In the data rows, 128 means zero.
Here are some points:
[119  92 138 110 131 103  82  95 189 101 149 120 125 136 114 135]
[136  81 154 141 128 102 109  85 173 119 143 138 110 127  93 154]
[135 140 110 122 113 133 130 140 126 113 134 119 141 111 146 124]
[119 100 150 147 142 133 137 113 124 149 136 137 116 135  88 142]
[106 103 150 115 188 214 145 169  54 193 101 122  99 141 106 103]
[140 119 137 106 143 165 116 143 152 140 117 130 124 132 147 133]
[ 85  20 168 116 162  90  85  49 188 132 158 126  84 154  57 144]
[ 99 112 128 109 129 102 109 124 148 116 141 109 130 143 128  98]
[184 140 123 172  55  46 149  93 205 102 133 178 147 126 164 160]
[127 117 125 139  86  71 149  98 179 117 142 148 138 133 130 134]
[143 107 136 138 110 102 137 103 166 136 139 153 136 132 116 145]
[ 99 129 122  92 171 185  91 155  97 130 115  88 120 132 120 103]
[ 43  46 164  93 195 105  57  74 147  88 175  52  94 157  37 101]
[154 141 123 132 149 157 150 148 110 157 113 157 124 112 143 123]
[122 105 150 144 158 145 129 118 105 143 120 137 109 136  93 142]
[177 201 107 162 109 200 176 202  66 168  86 157 142 100 177 141]
[ 97 138 129 107 156 144  98 148 105 118 137  78 134 139 134 103]
[108 119 140 125 153 134 116 125 104 146 124 112 117 140 100 114]
[100 113 121 121 160 130 121 125 105 137 131 103 113 135 112 124]
[ 82 143 119  87 210 224 108 177  31 165 102  72 113 128 125  94]
[145 126 129 141 113 114 126 116 158 105 138 142 136 122 132 139]
[167 170 110 160  77 101 191 127 129 131 119 164 149 122 158 130]
[129 199 113 163 131 188 202 200   0 184  93 127 130 121 137 103]
[153 178  97 116  93 123 139 165 129 121 104 148 158 105 182 116]
[171 198 110 163  67 115 174 148 109 119 108 151 158 115 172 128]
[136 147 118 146 104  98 160 122 122 123 126 136 135 131 133 135]
[156 169 108 101 137 213 133 197 110 137  96 107 145 121 192 104]
[170 151 117 148  59  64 140 107 195  98 135 169 156 122 165 152]
[113 130 111 127  80  41 131  98 159  66 173 102 149 134 138 113]
[155 124 128 152 126 120 159 109 143 137 119 159 122 125 121 159]
[129 113 111  93 127 119  86 122 204  95 143 111 147 129 153 119]
[131 131 125 124 119 137 107 135 149 113 129 117 138 117 143 119]
[164 139 122 151  87  70 134 100 185  99 136 156 148 128 153 152]
[149 156 128 128 138 185 123 171 105 148 111 135 128 109 162 123]
[141  90 136 147 117  75 147  65 193 120 142 164 121 128 108 158]
[136 173 109 120 107 121 138 162 116 106 131 106 161 129 183 100]
Here are 16 more points, each followed by its number:
[134  79 155 144 147 111  99 103 168 132 146 144 112 136 111 158] 0
[124  98 149 117 159 165 110 135 121 134 127 124 108 126 101 142] 1
[163 135 126 136  95 112 121 131 183 102 136 152 144 112 166 149] 2
[123 162 108 141 116 128 154 152  76 132 123 112 138 127 135 112] 3
[142  70 145 143 108  65  95  65 230  93 167 164 132 130  91 177] 4
[ 74  72 142  99 146  67  79  69 177  88 177  98 115 150  80 126] 5
[ 99  86 127 105 110  38  55  67 238  52 183  89 151 141 129 128] 6
[ 97  84 157 135 158 128 115  99 110 143 135 120 101 144  75 127] 7
[ 42  42 161  97 192 127  68  75 115 123 169  65  86 156  25 116] 8
[100  74 165 130 169 142 111  93 114 160 135 146  77 131  48 158] 9
[108  81 153 102 164 150  78 110 164 123 141 113 107 134 100 138] 10
[115 108 139 111 188 183 107 135  96 148 109 119 108 132 104 120] 11
[186 223  97 179  45  91 179 166 129 116 108 161 174 114 198 135] 12
[ 94  70 166 121 181 154  95 105 109 147 136 105  93 138  63 124] 13
[110 103 141 124 139 111 127  92 130 139 134 145 104 134  85 132] 14
[103  71 136 124 114  44  74  66 235  66 178 119 137 142 115 142] 15
Which of these numbered points is nearest to each point below, ignoring the 2 directions in which the first points spread most? Its number follows each.
[171 128 134 158  86  93 134 105 171 111 140 160 135 111 132 160] > 1
[188 203 103 168  38  73 189 144 142 122 110 168 166 116 190 134] > 12
[125 111 141 121 180 202 105 156  91 162 109 124 106 124 109 141] > 4
[193 218  83 147 130 214 196 215  38 173  62 159 149  98 205 119] > 11
[103 145 117 123 143 147 153 156  61 147 118 100 124 141 134  89] > 3
[111  66 142 115 171 116  98  81 173 125 143 141 112 131  90 152] > 11
[126 134 133 113 175 207 136 173  69 172  99 119 115 129 128 106] > 11
[173 144 131 155 106 142 158 146 101 175  97 204 105 113 126 161] > 9
[164 188 113 167  58  97 186 137 112 126 122 156 154 113 146 136] > 8
[172 195 103 143 135 203 176 194  63 171  78 161 144 103 182 137] > 11
[165 183 102 143  93 124 162 164 117 141  98 140 150 121 180 132] > 12
[160 151 135 164 100 146 156 146 116 143 106 150 128 112 140 146] > 13
[209 207  75 137  25  66 145 155 215  65 129 147 208 115 254 130] > 6
[118  85 169 145 140 118 115  82 135 146 139 159  93 132  70 165] > 9
[141 109 142 139 127 119 122 112 150 120 140 140 130 120 120 149] > 1
[136 125 127 134  96  84 147  92 150 128 136 164 122 118 123 137] > 14
[125 126 151 157 131 149 179 111  51 171 121 162  78 108  82 144] > 9
[119 143 122 121 161 166 160 143  72 169 112 131 116 128 120 127] > 14
[153 113 122 110 112 124  97 115 196  86 139 124 143 122 144 130] > 2
[130 111 131 113 128 121  92 116 183 100 143 129 135 130 136 140] > 2
[143  85 155 158  88  54 123  58 200 112 160 176 118 124  97 175] > 13
[134  80 147 147 137 111 110 103 174 132 134 159 120 143 126 158] > 0
[154 232  97 138 114 212 193 244  18 175  69 137 141 110 198  92] > 12
[157 174 108 148 101 126 176 146 105 147 106 155 142 117 155 135] > 14
[163 155 134 171  95 137 180 140  90 151 116 165 121 123 122 149] > 7
[105 129 124 128 134 137 145 128  74 139 127  96 112 130  96 111] > 8
[ 94 134 127  95 158 154  90 158 108  97 150  59 154 137 145  97] > 6
[128 120 155 138 152 182 139 145  86 164 109 133 103 117 113 134] > 13
[132  85 147 124 127 115  98 100 183 106 152 143 123 126 105 152] > 1
[151 139 131 143  87 102 156 130 155 129 132 149 137 122 144 133] > 13
[114  61 137  94 150 104  74  89 207 104 149 130 125 140 118 133] > 2
[175 134 115 137  71  90 123 128 200  94 130 172 148 106 171 156] > 2
[114 106 126 111 103  50  74  88 224  51 188 100 156 139 145 140] > 6
[ 91  66 135  83 159  98  61  95 192  93 150  92 141 149  99 118] > 15
[116 119 131 109 128 122 116 131 132 141 117 138 130 129 118 121] > 11
[144 106 139 148 129 112 128 105 145 150 129 160 114 123 109 160] > 13
[104 120 141 137 186 185 121 158  45 173 103 105 108 134  98 122] > 7
[147 113 133 143  76  54 118  74 215  76 148 146 136 136 123 149] > 12
[134 108 135 132 108  79 135  94 170 120 129 153 131 124 122 135] > 11
